array([[128, 120],
       [ 87, 142],
       [141, 117],
       [ 54,  80]])
->
array([[128, 120],
       [ 87, 142],
       [141, 117]])

array([[ 96,  95],
       [ 81,  48],
       [ 97, 133],
       [112,  94],
       [100, 110]])
->
array([[ 96,  95],
       [ 81,  48],
       [ 97, 133]])

array([[101,  44],
       [154, 112],
       [ 70, 102],
       [ 45, 116]])
->
array([[101,  44],
       [154, 112],
       [ 70, 102]])

array([[ 51,  49, 151],
       [ 48,  47, 151],
       [ 51,  52, 149],
       [147, 149,  47],
       [ 55,  58, 153]])
->
array([[51, 49],
       [48, 47],
       [51, 52]])

array([[ 69,  97,  46, 141, 143],
       [ 67,  91,  71, 142, 137],
       [133, 110, 125,  58,  64]])
->
array([[ 69,  97],
       [ 67,  91],
       [133, 110]])

array([[135, 147,  61,  87, 115],
       [ 70,  95, 126,  89, 121],
       [ 87, 116,  50,  97, 151]])
->
array([[135, 147],
       [ 70,  95],
       [ 87, 116]])
---
array([[ 41,  86, 154],
       [ 69,  58, 157],
       [125,  80,  98]])
->
array([[ 86, 154],
       [ 58, 157]])

array([[151, 151, 153, 152],
       [ 47,  46,  46,  48],
       [ 48,  48,  51,  49]])
->
array([[151, 153],
       [ 46,  46]])

array([[ 64, 140,  72, 125,  71],
       [ 85,  77,  95, 110,  86],
       [152, 158,  45, 154,  43]])
->
array([[140,  72],
       [ 77,  95]])

array([[ 58,  62, 108, 149, 105],
       [ 75,  79,  96, 127, 101],
       [138, 142, 118,  87, 113],
       [ 80,  92, 114, 145, 122],
       [ 70,  52,  73,  81,  76]])
->
array([[ 62, 108],
       [ 79,  96]])

array([[ 42,  96, 128],
       [ 64, 100, 117],
       [ 99, 116,  96],
       [114, 107,  84]])
->
array([[ 96, 128],
       [100, 117]])

array([[ 87,  88,  67, 114],
       [101,  65, 156,  98],
       [101,  65, 156,  98],
       [102,  75, 147,  97]])
->
array([[ 88,  67],
       [ 65, 156]])

array([[132, 127, 132, 134,  71],
       [ 78,  77,  79,  79, 122],
       [157, 158, 156, 155,  43]])
->
array([[127, 132],
       [ 77,  79]])
---
array([[100, 113, 109, 129, 101,  90, 121,  77, 104, 157],
       [ 57,  87, 122,  99,  75, 126, 115, 101, 127,  74],
       [ 83, 119,  51, 142,  97, 109, 104,  99,  84, 113]])
->
array([[ 83, 119,  51, 142,  97, 109, 104,  99,  84, 113],
       [ 57,  87, 122,  99,  75, 126, 115, 101, 127,  74],
       [100, 113, 109, 129, 101,  90, 121,  77, 104, 157]])

array([[ 42, 107, 112,  90, 145,  42,  58,  60],
       [133, 129,  84,  93,  76,  66,  65, 144],
       [ 88,  85, 108, 106, 109, 119, 118,  81],
       [ 55,  83, 116, 104, 134, 105, 106,  54],
       [157, 112,  81, 102,  54, 119, 113, 152],
       [101, 124,  93,  89, 101,  47,  60, 117]])
->
array([[101, 124,  93,  89, 101,  47,  60, 117],
       [157, 112,  81, 102,  54, 119, 113, 152],
       [ 55,  83, 116, 104, 134, 105, 106,  54],
       [ 88,  85, 108, 106, 109, 119, 118,  81],
       [133, 129,  84,  93,  76,  66,  65, 144],
       [ 42, 107, 112,  90, 145,  42,  58,  60]])

array([[ 95,  83, 153],
       [ 97, 116, 159],
       [ 97, 125, 147],
       [ 99, 111, 138],
       [104, 138, 148],
       [105, 105, 143],
       [ 95, 109, 142],
       [ 98, 130, 152]])
->
array([[ 98, 130, 152],
       [ 95, 109, 142],
       [105, 105, 143],
       [104, 138, 148],
       [ 99, 111, 138],
       [ 97, 125, 147],
       [ 97, 116, 159],
       [ 95,  83, 153]])

array([[ 58, 123, 128, 110,  55, 115, 135,  73],
       [108, 111, 121, 108,  99, 112,  99, 102],
       [107, 125, 139, 112,  78,  95, 103,  63],
       [126, 134, 130, 148,  69, 139,  69, 146],
       [ 73, 132, 136, 114,  94, 111, 109,  66],
       [ 83, 106, 112,  96,  82, 128, 121,  87],
       [ 82,  60,  67,  61, 122,  65, 111,  67],
       [ 58,  62,  47,  57, 129,  50, 102,  53]])
->
array([[ 58,  62,  47,  57, 129,  50, 102,  53],
       [ 82,  60,  67,  61, 122,  65, 111,  67],
       [ 83, 106, 112,  96,  82, 128, 121,  87],
       [ 73, 132, 136, 114,  94, 111, 109,  66],
       [126, 134, 130, 148,  69, 139,  69, 146],
       [107, 125, 139, 112,  78,  95, 103,  63],
       [108, 111, 121, 108,  99, 112,  99, 102],
       [ 58, 123, 128, 110,  55, 115, 135,  73]])

array([[122, 144, 134, 116, 114],
       [ 94, 119, 118, 103, 115],
       [ 82, 104, 101,  97, 115]])
->
array([[ 82, 104, 101,  97, 115],
       [ 94, 119, 118, 103, 115],
       [122, 144, 134, 116, 114]])

array([[ 74,  91,  99],
       [ 57,  78,  87],
       [ 76,  92,  99],
       [ 68,  87,  98],
       [ 64,  83,  95],
       [ 70,  90,  98],
       [ 78,  92, 100],
       [ 54,  80,  75],
       [ 65,  85,  96],
       [ 55,  79,  80],
       [ 72,  90,  99],
       [ 60,  80,  91]])
->
array([[ 60,  80,  91],
       [ 72,  90,  99],
       [ 55,  79,  80],
       [ 65,  85,  96],
       [ 54,  80,  75],
       [ 78,  92, 100],
       [ 70,  90,  98],
       [ 64,  83,  95],
       [ 68,  87,  98],
       [ 76,  92,  99],
       [ 57,  78,  87],
       [ 74,  91,  99]])

array([[ 93, 112, 143],
       [ 70,  73, 153],
       [116, 127,  91],
       [ 72,  83,  88]])
->
array([[ 72,  83,  88],
       [116, 127,  91],
       [ 70,  73, 153],
       [ 93, 112, 143]])
